In the data rows, 128 means zero.
Here are some numbered points:
[173. 100. 141. 120. 143. 128. 138. 101. 122. 142. 143.  86. 132.  94. 100.
 149. 119. 129. 130. 126. 125. 155. 139. 127. 132. 133.  99. 118. 138. 154.
  94.  85.] 0
[ 54. 117. 197. 148.  81. 214. 161. 133. 194. 181.  78. 141. 118. 147. 183.
  58.  66. 145. 192. 185.  76.  60. 170. 181. 163.  54. 121.  61.  57. 124.
 143. 101.] 1
[149. 132.  96. 129. 159. 110. 108. 138. 101. 103. 122. 165. 118. 161. 108.
 149. 131. 125. 115. 101. 126. 142. 113. 110. 126. 154. 101. 152. 137. 159.
 118. 116.] 2
[126. 115. 102. 164. 117. 152. 136. 148. 128. 178. 128.  85. 111. 103. 115.
 141. 125.  95. 158. 119. 115. 156. 146. 116. 164. 112. 119. 103. 164.  99.
 165. 164.] 3
[146. 107. 119. 163. 117. 124. 160.  94. 109. 161.  96. 164. 158. 101. 100.
 155. 105.  79. 137. 112. 112. 139.  89. 102. 130. 118. 102. 117. 140.  83.
 151.  97.] 4
[149. 162. 151.  95. 141. 108. 108. 102. 144. 107. 136. 157. 118. 109.  99.
 127. 159. 150.  93. 140. 153. 148. 127. 112. 123. 159. 154. 147. 109.  79.
 106. 129.] 5
[154. 139.  90. 158. 100. 120. 120. 158. 101. 129. 105. 107.  92. 134. 106.
 161. 114. 101. 124.  99. 102. 149. 114. 106. 131. 140. 110. 137. 140. 108.
 156.  98.] 6
[108. 159. 128. 115. 156. 130.  94. 110. 120. 114. 128. 149. 155. 173. 163.
 107. 123. 143. 140. 120. 124.  98. 111. 131. 101. 105.  92. 145. 124. 107.
 141. 115.] 7
[128. 146.  98. 170. 127. 143. 125.  91. 125. 171. 120.  95. 106. 101. 112.
 148. 131.  82. 156. 108. 105. 154. 132. 103. 155. 120. 138. 110. 170. 115.
 138. 150.] 8
[123. 103. 132. 111. 158. 121.  94. 144. 118. 104. 162. 114. 145. 146. 129.
 118. 171. 144. 111. 122. 137. 141. 141. 123. 124. 142. 165. 133. 131. 113.
 127. 172.] 9
[131. 110. 116. 138. 144. 145. 123.  91. 152. 152. 154. 148. 134. 129. 120.
 130. 134. 119. 143. 151. 146. 148. 151. 142. 189. 127. 149.  96. 139. 140.
  93.  98.] 10
[146. 127. 114. 130. 119. 133. 147. 134. 144. 141. 132. 126. 150. 119. 108.
 132. 126. 128. 121. 139. 132. 145. 129. 140. 158. 138. 120. 128. 131. 148.
 143. 119.] 11
[112. 103. 138. 119. 127. 128.  93. 161. 132. 122. 138. 103. 114. 129. 131.
 119. 149. 131. 121. 138. 134. 134. 151. 120. 131. 127. 147. 132. 124.  80.
 145. 112.] 12
[150.  96. 107. 139. 102. 116. 153. 116. 112. 114. 111. 126.  89. 139. 107.
 148. 131. 132. 114. 107. 113. 145. 121. 108. 126. 142. 175. 149. 128.  84.
  99. 114.] 13
New points follow, each followed by the numbers of its five nearest points above by angle, seen from the average point of the numbered points, nearest first.
[113. 106. 156. 108. 115. 118. 121. 112. 140. 127. 125. 137. 145. 103. 147.
 114. 113. 127. 130. 150. 165.  93. 105. 144.  89. 123. 133. 121. 110. 155.
  90. 105.] 7 1 0 5 10
[138. 107. 116. 139. 151. 114. 122. 165. 108. 122. 113.  83. 154. 128. 126.
 145. 114. 114. 133. 110. 124. 116.  95. 120. 107. 136. 172. 131. 127. 135.
 135. 124.] 9 6 2 13 12
[138. 157. 107. 138. 132. 113. 107. 107. 101. 127. 125. 131. 101. 124. 130.
 137. 119. 107. 140. 112. 129. 112. 102. 117. 106. 120. 124. 131. 141.  92.
 116. 161.] 7 8 2 6 5
[154. 165.  95. 149. 129. 115. 146.  94. 104. 125. 115. 152. 127. 128. 108.
 157. 122. 109. 123.  99. 111. 145. 109. 108. 125. 144. 102. 135. 136. 100.
 168. 158.] 4 6 2 8 13
[128. 156. 113. 126. 151. 124. 169. 135. 115. 118. 158. 144. 153. 152. 136.
 138. 149. 127. 130. 103. 124. 146. 119. 130. 153. 134. 124. 117. 145. 124.
 136.  87.] 2 11 7 10 9
[100. 167. 150.  95. 144. 126. 125.  91. 126. 110. 134. 142. 160. 159. 168.
 102. 126. 147. 131. 140. 139.  97. 127. 140. 104. 110.  91. 133. 120. 143.
 149. 120.] 7 1 9 5 2
[127.  92. 152.  98. 111. 113. 146. 104. 155. 109. 129.  86.  93. 108. 112.
 115. 148. 156.  93. 157. 161. 132. 148. 125. 118. 146. 100. 157. 114. 110.
 139. 126.] 5 12 0 9 13
[136. 133. 133. 132. 111. 123. 114. 142. 123. 118. 154. 125. 103. 112. 124.
 134. 163. 137. 132. 111. 121. 149. 126. 113. 138. 140. 121. 127. 158. 120.
 127. 151.] 9 5 12 2 3
[111.  99. 152. 102. 114. 121. 102. 166. 138. 106. 152. 116. 131. 133. 132.
 110. 165. 148. 106. 144. 146. 137. 165. 117. 128. 132.  91. 141. 116. 146.
 102. 139.] 9 12 5 2 7
[133. 155.  94. 161. 103. 131.  94. 157. 130. 152. 107.  93.  89. 114. 115.
 160. 105.  97. 132. 105. 120. 147. 105. 120. 158. 136. 139. 112. 137. 124.
 124. 131.] 6 8 3 13 2
[132. 160. 138. 122. 129. 112. 138. 134. 123. 126. 112.  87. 110. 107. 142.
 130. 107. 122. 126. 131. 146. 107. 105. 123.  78. 125.  91. 132. 126. 162.
 163. 119.] 7 6 0 2 11
[143. 146. 114. 150. 156. 123. 129. 154. 124. 138. 111. 148. 164.  99. 109.
 143. 107. 105. 127. 122. 128. 126. 108. 126. 119. 139. 128. 128. 122. 113.
 128. 156.] 4 2 11 5 7
[ 77. 134. 184.  66. 137. 137.  91. 130. 169. 115. 176. 149. 107. 125. 176.
  81. 142. 153. 112. 190. 183. 111. 150. 181. 127. 113. 151.  92. 105. 105.
 130.  99.] 12 1 5 7 9
[ 65. 120. 174.  98. 144. 200. 108. 136. 187. 169. 146. 130. 108. 180. 209.
  61.  88. 161. 191. 176. 122.  69. 126. 219. 154.  56. 123.  41.  97.  96.
 148. 138.] 1 7 10 12 3
[122. 144. 113. 151. 109. 135. 119. 164. 111. 145. 144. 117. 137. 123. 128.
 133. 141. 105. 151. 103. 115. 138. 115. 115. 142. 120. 125. 111. 168. 163.
 133. 133.] 3 8 6 11 2
[143. 138. 110. 140. 119. 113. 128. 142. 108. 121. 114. 123. 104. 126. 119.
 146. 119. 113. 124. 110. 120. 126. 106. 113. 111. 139. 135. 138. 128. 149.
 145. 120.] 6 2 13 4 11
[123.  88. 134. 136. 135. 128. 104. 113. 132. 126. 128. 154. 130. 115. 143.
 125. 137. 139. 124. 127. 127. 113. 124. 116. 116. 126. 124. 155. 157. 146.
 166. 129.] 7 9 2 12 11
[130.  96. 108. 154. 126. 144. 162.  94. 126. 157. 131. 129. 107. 120. 112.
 138. 131. 103. 141. 124. 111. 153. 134. 127. 165. 126. 105. 113. 147. 156.
 100. 125.] 10 8 0 3 11
[ 70. 164. 165.  80. 159. 169. 133. 169. 181. 143. 170. 144. 159. 165. 200.
  69. 110. 168. 156. 184. 160.  85. 121. 216. 149.  79. 143.  54. 113. 125.
  89. 147.] 1 7 10 9 12
[118. 120. 140. 114. 160. 124. 167. 112. 130. 113. 146. 153. 114. 132. 124.
 119. 160. 141. 114. 134. 134. 141. 160. 112. 132. 135. 126. 140. 122. 130.
  83. 136.] 5 9 2 10 13
[136. 140. 112. 137. 109. 133. 145. 103. 104. 124. 152. 148. 149. 158. 131.
 134. 143. 127. 140. 107. 107. 142. 119. 133. 150. 125. 138. 120. 148. 112.
 149. 157.] 9 7 8 2 11
[142. 117. 125. 135. 149. 113. 129. 129. 117. 127. 117. 131. 155.  88. 115.
 148. 120. 110. 131. 121. 126. 124. 103.  99.  94. 151. 131. 141. 132. 111.
 156. 115.] 4 2 6 5 0
[141. 150. 113. 149.  83. 124. 167. 123. 126. 140. 107. 151.  92. 102. 111.
 145. 105. 102. 130. 124. 127. 126. 106. 123. 125. 141. 145. 125. 125. 160.
 147. 146.] 6 11 4 8 13
[127. 152. 139. 121. 122. 124. 111. 144. 117. 111. 158. 133. 156. 144. 132.
 127. 157. 141. 124. 117. 121. 139. 118. 126. 141. 129. 110. 121. 132. 158.
 161. 112.] 7 2 11 9 12
[149. 122. 106. 135. 134. 110. 148. 157. 110. 116. 126. 120. 119. 125. 117.
 139. 123. 114. 121. 107. 127. 123. 104. 123. 111. 145. 146. 141. 132. 163.
 158. 161.] 2 6 9 11 13
[149. 146. 113. 126. 100. 113. 137. 157. 101. 111. 121. 101. 148. 149. 124.
 147. 123. 132. 126. 108. 116. 130. 111. 122. 112. 135. 112. 135. 122. 134.
  92. 103.] 2 6 13 0 7
[125. 125. 132. 115. 148. 106. 138. 126. 131. 103. 114. 141. 158. 120. 131.
 135. 125. 136. 108. 121. 154. 120. 129. 120. 104. 135. 165. 129. 113. 125.
 158.  87.] 5 7 9 12 2
[132. 109. 153. 146. 117. 122. 115. 142. 103. 128. 147. 150.  98. 132. 134.
 128. 138.  97. 133. 122. 127. 140. 101. 119. 156. 102.  89. 116. 150.  88.
 104. 123.] 4 6 2 7 12
[ 94. 153. 134. 140. 103. 153. 112. 149. 147. 160.  48. 127. 101. 142. 150.
 113.  95. 114. 149. 129.  81. 100. 161.  78. 104.  93. 147. 172. 134. 111.
 129. 134.] 1 7 6 8 12
